Rotation paths and how fast each direction turns (degrees a step):
Each turn is a multiple of 5 degrees from 10 to 175, or 0.
Each row of a path follows its step; steps can be skipped.
path 1
step 1: [-13 -19   0 -20  11   1  -2 -20  18   6   6  21   0  20  -7  -6  33 -10
 -19 -33  -7 -14  17 -31 -54  -2 -12   3 -13 -22 -16  -3   0  30  27  19
 -26 -24 -37  20  -9  20   7  -6  21  -8  -3  30  11 -20 -19   7  11   9
 -15 -26  15  52 -34  29  21   5  28   3  -6]
step 5: [ -1 -20 -38 -11  35  44  -6   3  11  23   6  -8   9 -12 -11  16   3 -21
 -32 -30  -8 -36   3 -31  -6  -6 -10   0 -14  -4  19 -20 -15   9  26   4
  17  13   7  -8   0 -17 -12  22  -3   3 -47  29  -5 -27 -18 -23 -20  53
  -3 -38 -12  -2  20  28  -1   7   9  -4  -9]
step 14: [  3 -20 -37  20  44  37 -15  -3  31 -11  -6  -1  -3 -18   1   8   1  17
 -43 -12  -4 -46   2  -5  11 -13   9 -11 -34  -1  14 -24 -32  25 -25   7
  -9   9 -34 -13 -12  -3 -18 -10   7  10 -20  13   2   0 -35 -19 -35   8
   5 -25 -22  13  18  31  16   9 -25   5  -8]
step 20: [ -6  -3 -28 -15  34   6   1 -33  -6 -10 -35  15 -25 -30  12  12  37  13
 -12  11   1 -10  -3 -17 -17 -15 -18 -21  -6 -25   8   5   4  23  -1   7
  -9 -21 -53   2  13  -3  16 -22  15  23  48  45  -5  20 -18 -32 -18  -1
 -25  -8   4   2   1  38   6   4   3  22  -8]
step 23: [  7  -2 -46 -21  41  20   0 -16   6 -11 -21 -12   1 -25   5  35   8  22
  -9   8  11 -40 -12   5 -31  12 -15 -26  -6  -4  34  -3   2   2  -8  13
  -7 -40 -48  -8  -8   4  12  -5  -7   9  17  18  -5   1 -26  -6 -40 -13
   8 -26  -9  27  34  24   8   3 -34   4 -14]
step 32: [  0 -22 -36 -15   8  24  18 -14   4 -19  -1 -10  25  -5  35  13   0   3
 -11 -29  19 -10  -1 -12 -45  43 -18 -21  25 -14  -2  11 -16  -2  29  -6
 -13  16 -44   5 -32 -18  21   8   1  23  22  39   4   9 -23  -9 -21  -7
   9   2  -8  17  48   7   2  14 -30   8  -5]
step 33: [ -6 -13  -9 -18  14   2 -22  25  20 -26 -54  11   0 -14   8   4  19   1
  -6 -29 -24 -44  -5   7  18  -6 -29 -24 -18   2 -43  12  -2  -4  14   0
  -5  12  -7 -26 -58   7  -2   4  20 -16 -38  17  16  -9 -15 -21 -10  16
 -32 -17  -9  -3 -15  33  -2  -4 -10  -8  27]
step 43: [-17  -4 -24 -33  -3 -18   5  22  25  17  -8  31   1 -15  -7  16   6 -34
 -26 -11 -17  28  24 -45  14   0  -9   5  -8  12  -4  22   1  13  -1   9
 -32 -11 -38  -3   3 -12  -5   3  10   0   7  17   2 -19   1   6  14  33
 -10 -49  13  10  -7  23  17 -10  70 -14  -8]
step 45: [-11  21   9   4  36 -20   7 -38  27 -22 -20  25  23 -10  36  16  21 -42
  16 -27  -3 -21   6 -37 -11  -8  -9 -37 -17   9 -10   9   2   7   4   0
  -8 -27 -13  16 -18  -4  12  -1  15  -8 -48 -13 -24  -8 -51 -33   4  24
 -12   5  -2  13   1   1  16   7 -10   7  12]
Speeds:
[  1  -4   7  -1  -6   2  -8   2  -2  -4   8   2   8  -6  -1  -1  -7 -10
 -11  -2  -2  -2  -1  -1  -8  -2  -7   6   3   2  -6   7  -9   0  18   0
  -2  -5  -5  -8   0   2   1   8   5   1  -4   0  -2  -9   7   7   6   9
  -2   9  -4   2  -1   2   1  -3  -4   0   6] -> 10
[  3   0   5   3  -6  -4   2   3   3   0   1  -3   4   7  10  -5   6  15
   1  -9  13   0   0  -2 -12   5 -12   2  -6   7   4   1   2   4  -3   6
  -1  -3   1   0   2   7   5   5  -1   4   6  -2 -11  -3  -6  -7  -5  -2
   2   9  -8   4  -5   4   6   0  -1   7  -1] -> 115
[ -1  -1   2   4  -9  13   3   3   3   7  -4  -4  -2  -2  -1   2   3  -7
  -6   4   6  -6 -16   2   2   2   0   1  15   5  -1  -2   2   6  -7  12
   3   4  -8   4  -3   0  -1   1   0  -5   4  -6  -3  -3  -4   5   1  -5
  -9   1  -4  -5   7   0   4  -2  -8  -6  -9] -> 155
[ -3  -8 -10  -7  -3   6   4   6   3  -2  -5  -4  -2   0   5   0  -3  -4
   3 -11   6  -1  -1   9   7   7   7  -3   0   6   3  13  -7  -7  -2  -3
   4  -6   4  -8   1   0 -11   6   0  -1   2  -6   8  -5   6  -3  -4  -1
   9  -6  -4   2   4   8  11   3   0   3   1] -> 40
[  7   4   5   2  -9  -6   1  -3   1   0   5   8  -6 -10  -3  -2   1  -2
  -2  -2   1   2  -1  -3   0   0 -12  -5   3  -5   5   8   3  -4 -10  -3
  -8   2   5  -1   7   3  -4   0   7  -6   0 -11   3  13  -2   8   0  10
   6  -2  -5  -9  10   1  -3   1   5   8  -4] -> 80
[  1 -11   0   7   9   2   2  -8  -9   5  -4  -7   4  -5  -1   5  -5   5
  -5   4   2  -2   8  -3   1   3   0   8   7  -1   1   0  -3 -10  -5   0
  -2  -1   6   0   8  -6   8  -7   3   4   5  12   4  -6  -9   2  -3   3
  -2  -4 -12  -8   4   4   4  -1  -7   7   3] -> 120
